One turn moves each row of this set onto another row. After a few examples, where does it send each row asked below?
k262: [-33  -7   5  21  39   6  42  -9   3  -8   8 -10 -19]
k467: [-21   2 -24 -18  21 -25  53  -2 -15 -13  36   6  -2]
k172: [-36   1  24  25  26  10   4 -17 -25   0   0  14  11]
k252: [-49  11  36  -5  26  -8  31 -21  -1  -2  -8  25 -17]
k15: [-22 -14  21   0 -15  37  39 -19  -4 -52  16  18   3]
k536: [  9  23  11 -26  10   0  36   3 -33 -27  -4  29  17]
k434: [-12  -2  -9 -12 -33  18  29  -5  -9 -35  35   9   1]
k725: [ -3   2 -12  -6   1   2  10  -6 -33 -13  26 -11  26]
k265: [-14 -10  -5   2  13  11  47 -21   7  -4  20  53 -25]
k681: [  8  12  -3 -15  24   2  49  -3 -27 -24   9 -16  -3]
k393: [-67  -1  14  -3   7  24  31   3 -12  -5  -3  42   0]
k57: [-34 -17 -11  -1 -10  29  27 -19 -25  -8  27  45  16]
k519: [-37  -8 -12 -11  -8  13  58 -25  -5 -44  38  35  -4]
k415: [-68  19  30  -7   3  -6  36  -6 -19 -16  -1   2  15]
k204: [ -4  10  29   6  27 -10  20  15 -34 -23   4   0   5]

k265 goes to k467
k519 goes to k681
k393 goes to k434
Now find these:
k415 goes to k15
k172 goes to k57

One turn moves each row of this set onto another row. After a few examples, where does it send each row asked below?
k616: [ 13  -6 -11  -7  23 -22  -1  27 -20 -17 -30  -3  15  12 -15 -15  17  17
   2]
k967: [  1  14  -6   8  -3  -5 -38 -25 -15   5  13   5  25  19  -8  14  20 -20
   5]
k702: [  9  -2   4  11  25 -29  21 -37  -4  31   8 -27   3  -1  -8  -7  30  27
   4]
k177: [-32 -18  29 -10  25  25  10 -12 -21  14  13 -23  34 -15   1  -8   2   5
  -5]
k333: [ 16   4 -26   6  12   5 -20 -38   8  -8  -8   4  30  17 -18  -6   9  -8
   6]
k94: [ 10   6  -2   4  48 -13  36   5  -8   8   6  29  15 -11 -22 -15 -24  -1
  13]
k349: [  7  13 -14  10   6  -3 -22 -30  -6  -2   0   2  30  23 -21   4  22 -12
 -12]
k947: [ 25   4  22   5  22 -29 -25 -14 -15  14  35 -13  -7 -18  15   6  21  26
  31]
k497: [ -9   1   4   3  39 -12  14  10 -24  19  15  34   2 -14   5   0 -27 -13
  45]
k534: [  0  11  10  11  47 -23  25  20 -26   9  13  26  14  -3 -19  -6 -11  -7
   4]
k707: [ -5 -22  33 -22  20  30 -10  -8 -11   3  26  -7  28 -31   9 -10 -11  14
   9]
k8: [ 18   6  22   7  13 -35  -2 -22 -12  30  28 -16  -4 -10  -1   5  31  25
   2]
k663: [-11  11  15   8  41 -21  13  22 -32  13  19  27  10  -7  -3   4 -15 -14
  22]
k755: [ 10  -9  -8  10  43 -21   9 -38   0  14  -2 -32   4  -2   7 -13  18  31
  36]
k91: [-14 -18  -3 -18 -17 -17  -3   7 -26  33 -13  12 -12   2   9   3   9  -2
  26]
k975: [ 20   1 -24   0   5  12 -33 -41   6  -2   2  11  21   8  -3  -4   2  -9
  30]
k834: [ 22 -22  -8 -27 -18  -9  -1   5  -8  16 -11  23 -10 -15   1 -12  -6  11
  29]
k343: [  5  -2  -4   1  42  -7  29   0  -8  16   7  36   5 -16  -6 -13 -31  -5
  37]
k217: [-19 -20  38 -16  12  26  -1 -11 -17  16  26 -10  28 -24   7  -5  -3   7
  -1]
k741: [ 38 -14 -12 -20   9 -12  -1  15  -2 -13 -21  13   3 -10 -13 -24   0  23
  14]
k792: [-22 -21  23 -10  40  28   7 -11 -15  -3   5 -23  40 -13   3 -16  -1  13
   2]
k919: [-18  -7  -4  -5   8 -28  -2  23 -37  11 -24  -5   5  18  -1   1  25   1
  12]
k817: [  9   9  -9   2  -6   5 -44 -31 -10   5  13  13  19  10   4   9   9 -15
  27]
k394: [ -5 -23  24 -13  36  30  -8  -7  -9 -11  13 -17  34 -22   9 -18 -11  19
  13]
k653: [ 22  -6   3   8  41 -21 -17 -25  -7   5   9 -22  -1 -14  19  -5  13  33
  51]

k653 goes to k8
k919 goes to k741
k333 goes to k817
Now find these:
k707 goes to k177
k497 goes to k534

One turn moves each row of this set onto another row. After a few examples, where does it send each row asked below?
k932: [-15 -12  18  -9  14  15  13   8 -31 -14   3  42  36 -12  -9  -1  11 -17]
k952: [ 11  10   8  24  21 -17  22  41  21   3  -1 -22  20   1   1 -21 -15  -5]
k494: [-11   0 -12  -7  -9   6  -7  33  11 -19  32  17  31 -19  38  -9  -8 -19]
k19: [-20   4  17   1  45  34  -5  -1 -17   7 -11  -2   2   5  -2  12 -38 -14]
k595: [  1  -6  -1  15  37  16  15  24 -15  -3  19  27   6 -24  30 -21 -15 -19]
k278: [-19 -14   5 -12   9  32 -27  34 -18 -21 -12  -4  30 -22  17  20 -21   5]
k630: [ -4  19  26 -19  -1  18 -12   0  -3   7  50   2  31   1  27  -8  -2 -10]
k312: [ -2   2  28  -7  39   3  39  -5   3  19  14  34  27 -23   2  -8 -10 -15]
k234: [-13  -8   6   1   5  17 -28  33  -2 -19 -18 -20  49 -33  20  17 -17  12]
k593: [ -5  -4   9 -38   7  29   1 -13  -4   6  28  33  16   3   1  13  -2 -18]
k460: [  9   8  36 -14  18 -11  22  -6  43  26   8  -7  38 -16  14  10 -26  -8]
k526: [-17   6  11   0  -8 -10  -4  30  37 -11   3 -12  60 -34  26  -2 -18  -4]
k511: [ 28   7  22   5  33  -8  23  28  -3   5 -19  -2  28 -24 -14  -3  12  18]
k261: [-13  -7  12  10   5   7 -18  32   7 -26 -14 -12  53 -34  25  15 -20  11]
k677: [-10   4 -13  -8  -3  18 -20  10  -2 -19  -4   1  50  23 -20   8   8 -17]
k987: [-15  -9   7   5  35  12  12  24 -25 -10  16  27  16 -21  34 -22 -15 -18]
k878: [ 11 -13   7   2  45  13  26   0  13  14 -13  14   2 -11  10   7 -39 -24]
k308: [-23  30  23  -5  10   5  -7   0  -1   5  -7  -6  53  -7 -23  13  20  18]
k65: [ 19 -14   8   7  21 -16  28  35  22  -2 -14   0  33 -24 -19  -4  -3   2]
k951: [ 38  -9  -3  -6  18  31 -10  15 -19  -7   3  -9  26  27  10  10  -1  -9]
k682: [ 40  11   1  16  21   1   8  37   0  -7   1 -24  17  10  15 -19  -5  -8]
k854: [ -2  19  -8 -22  13  -2   8   5  28   8 -17   0  32 -23 -35   7   6  11]
k842: [-15  -6  -9  14  39  25   3  10  -5 -14 -35   7  15 -22   6  11 -35  -9]
k330: [-21  32  24  -5   2   7 -17   4   2   4   8  -6  57  -8 -25   6  12   8]
k334: [  5  22 -17  -5  10   6  12  23  34   9   0 -24   4  -5   3 -16 -28   3]
k608: [ 12  -9  44 -10   0  -8  -9   8  28   0   5 -21  62  -1  13  27 -15  -6]
k684: [  3   3  22   2  35   6  20 -20  20  14  -9   0  22  10   0  24 -40 -24]
k876: [ -6   5  54  -8  24  -2   5 -10   8  12   6 -13  40  19  -8  18 -30 -25]
k375: [ 12  22 -27 -16  -1   5 -10  18  31  -9   1 -19  24  11  -7  -7  -9 -14]
k146: [ 10  -1  40  -4   2 -14  -1   2  36   1   8 -18  59  -3  20  23 -28  -3]
k963: [-19   4  21 -37   4 -10  10  -6  28  10  32  24  44 -16  13   3  -6 -17]
k934: [ 35  -5   4  -8  15  34  -6  20 -27  -5   3   8  17  22  11  12  -4 -14]
k807: [-18   8  34   9   7   9  -4  22 -27 -16  27  14  47 -15  16 -20  10  -8]
k360: [-24   4  -3  13  36  30  -2  11 -14  -7 -33  -1  12  -7   4  14 -34  -8]
k732: [ 13  -3 -22 -26  11   9  19  24  36   2 -11  -3  23 -27 -16   3 -14  12]
k808: [-13  -4  27 -17  38  -1  31  -7  -7  12  11  38  21 -15   9  -4 -15 -20]
k34: [ 22  15  33  -2  29  20   3   3 -21  19   3 -11  27   0  10  13   7  26]
k377: [ -4 -12  40 -14 -10   1 -18  25   9 -14   5 -14  66  -9   7  25 -15  -5]
k851: [ -7   5 -11  -4  -5  23 -21  23 -11 -26  -1   4  52  17 -17   0   6 -24]
k95: [  5   0  33   2  32   6  11 -12  12  13 -14  -8  24  21  -6  26 -32 -27]
k588: [-16 -16 -19  16  18  10   3  36   6 -21 -22   8  22 -27  18  -6 -26 -20]
k144: [ 19  20  41 -10  26  20  -1  -1 -17  23  11   2  26  -4   3  17   8  15]
k809: [-14   9  14 -32  -8  -8  18   3  32   6  28  22  52 -19   5   2  -4 -17]
k24: [-19  -6   1 -15  -2   3 -11  25   9 -21  36  13  40 -18  40 -16  -9 -16]

k878 goes to k588
k360 goes to k234
k682 goes to k375
Now find these:
k952 goes to k334
k146 goes to k684
k876 goes to k19
k677 goes to k308
k987 goes to k24
k330 goes to k144
k630 goes to k593
k595 goes to k494

